[63, -71, -31, 61] yields 63, 61
[[7, 29, 5, 21, 31, 25, 25], [-7, -33, 14, -11, 35, -42, -71]] yields 35, 31
[-24, -59, 14, -16, -26] yields 14, -16
[-45, -51, -52, -63] yields -45, -51
[-6, 9, 37, 19, -16, -12, 60] yields 60, 37
[66, 0, 21, 7, 22, 29, 47] yields 66, 47
[22, 16, 31, 25, -61, 14] yields 31, 25
---
[-0.464  0.227  1.782 -0.727 -1.156  1.401  0.664] Out: -0.464
[-58.40 -98.75 -56.04  -9.07 124.37] Out: -58.40
[ 0.047  0.103  0.142 -0.125] Out: 0.047
[ 163.273   13.712  -19.219 -136.407] Out: 163.273
[-11.7  11.8  10.6   2.9  11.0] Out: -11.7
[  55.588   37.630  118.934 -106.900] Out: 55.588
---
((51, 0, 54, 1, 4, 19), (-4, 10, -7, 7, 5, -14)) --> 51, -14
(0, -1, 27, -61, 9) --> 0, 9
((63, -1, 67, 0, 3, 22, -62), (-4, -19, -12, -21, -20, -12, 31)) --> 63, 31
((46, -22, -7, -47, 54), (-7, 26, -19, 2, 23), (58, -46, -46, -44, 32)) --> 46, 32
((-21, 7, -25, 4, 1, -20, 14), (11, -19, 31, -7, 0, 68, 4), (-26, 4, -30, 2, -1, -18, 23)) --> -21, 23
((-17, -20, -15, 39, 23, 2, -29), (-25, -9, -25, 19, -18, -9, -21), (10, 58, 15, 5, 17, 13, 5)) --> -17, 5
(63, 43, -7, 6, 30, 56, 1) --> 63, 1
(-11, -69, -42, -38) --> -11, -38
(25, 54, 26, 3, -1, -5) --> 25, -5
(-6, 19, 31, 15, 27, -8, -58) --> -6, -58
---
-129.7   181.0   -62.4   158.7   207.9
 119.7   105.5   166.8   -65.7    54.4
value -62.4

  77.6   154.2   -20.2  -136.2 value -20.2

 1.2   1.4   1.3  -0.1   1.5   0.8   0.7
 0.8  -0.7  -2.4   1.4  -0.7   1.0  -0.6
 1.7   0.7   0.7  -0.3   0.6   1.7   0.1
value 1.3

   7.028    22.018  -150.406    28.266   113.935    95.331  -117.708 value -150.406

 -38.33   -35.79  -106.51   -68.80   103.25 value -106.51

 0.05  -0.17  -0.01   0.10   0.11  -0.11  -0.09 value -0.01
---
array([[7, 3, 1, 7, 3, 7, 3],
       [8, 7, 8, 3, 8, 7, 7]]) value 7

array([[19, 96, 69, 98, 68, 91],
       [32, 78, 31, 26, 83, 26],
       [73, 44, 70, 93,  8, 55]]) value 44

array([  1,  45,  48, -48, -14]) value 45

array([404, 922,  73, 331]) value 922

array([[145, 877,  62, 563],
       [808, 485, 128, 505]]) value 485

array([[7, 5, 3, 4, 2, 4],
       [5, 4, 5, 2, 4, 4],
       [4, 2, 4, 5, 2, 5]]) value 2
---
[[ 0.07  0.02  0.10 -0.23 -0.08 -0.01 -0.01]
 [-0.01  0.05  0.11 -0.20  0.15  0.07  0.08]] result: -0.08

[ 146.1  176.1 -107.3   35.8   86.5  117.5  -51.1] result: 86.5

[ 20.0  -6.1  -6.9  13.2 -10.8  -2.3   1.0] result: -10.8

[  94.63  -74.32  102.74  -95.65  115.25 -107.35 -126.40] result: 115.25

[[ 0.13  0.06  0.02 -0.18  0.15 -0.12 -0.03]
 [-0.05  0.03 -0.03  0.03 -0.04 -0.05 -0.03]] result: 0.15

[ 1.22  0.58 -1.93  0.26 -0.14 -0.94  1.95] result: -0.14
---
[-1 74 -4 51 41] → -1, 41

[-39   7 -62 -10  42] → -39, 42

[[-49 -12  43   5 -50 -42]
 [-21  28  10  44  -8 -35]
 [ 53   4 -46 -14  50  51]] → -49, 51

[[ 37 -43  15 -38]
 [ 56 -62  17 -55]] → 37, -55

[[ 56  49   5  38  39  52]
 [-17  -5  24 -11  -5 -21]
 [-20 -30  36  -1   8  51]] → 56, 51

[[-44  48 -13 -59  11]
 [ 28  46  38 -68 -54]
 [-28  41 -40  -4  50]] → -44, 50
---
((-185.15, -16.38, 47.14, -19.07, 121.75, -42.86), (215.08, -76.46, -166.60, 15.34, 18.54, -113.43), (165.09, -114.46, -167.54, -58.80, -22.27, -82.08)) | -19.07
(1.410, 0.152, -0.894, 0.685, -0.980) | -0.894
((14.07, -31.79, -124.53, -50.64), (117.26, -124.53, -198.50, -179.07)) | -31.79
((0.077, 0.041, 0.145, -0.080, 0.065), (0.079, 0.046, 0.069, -0.148, 0.052)) | 0.145
((0.03, 0.06, -0.14, -0.03, -0.15), (-0.06, -0.07, -0.03, -0.01, -0.05), (0.13, 0.03, -0.14, -0.04, -0.09)) | -0.14
((58.04, -21.12, 87.43, -163.57, 145.65, 94.59), (45.50, 178.21, 51.03, 146.85, -131.20, 32.38)) | -163.57
(-0.86, 1.78, -1.42, 1.10, 0.23, 0.72) | 1.10
(0.041, 0.107, -0.124, 0.013, -0.042, -0.176) | 0.013
(-18.642, -21.216, 16.188, -144.923, 48.052, 131.953, 111.071) | 48.052
---
[[-50, -21, -26, 8, -30, 27, 40],
 [-53, -15, -12, 22, 35, -27, -43]] --> -26

[[-1, -8, 8, 3, -28, 2],
 [20, 5, -3, -13, 65, 0]] --> 8

[[12, 16, 23, 2, -18],
 [55, 37, 56, 13, 6]] --> 23

[[25, -3, 57, -51, 24],
 [39, -43, -43, -71, -36]] --> 57

[[-9, 42, 47, 7, 18, -18],
 [-28, 0, 26, -59, -33, -17]] --> 47

[[-3, 15, -49, -20, -10, 67],
 [-46, -14, 51, 5, 63, 30]] --> -49

[[-73, -67, 47, 61, 46],
 [-39, 53, -66, 45, -12]] --> 47

[[-27, -33, 27, 6, 72, 59, -29],
 [45, 13, -4, -51, -15, -20, 15]] --> 27
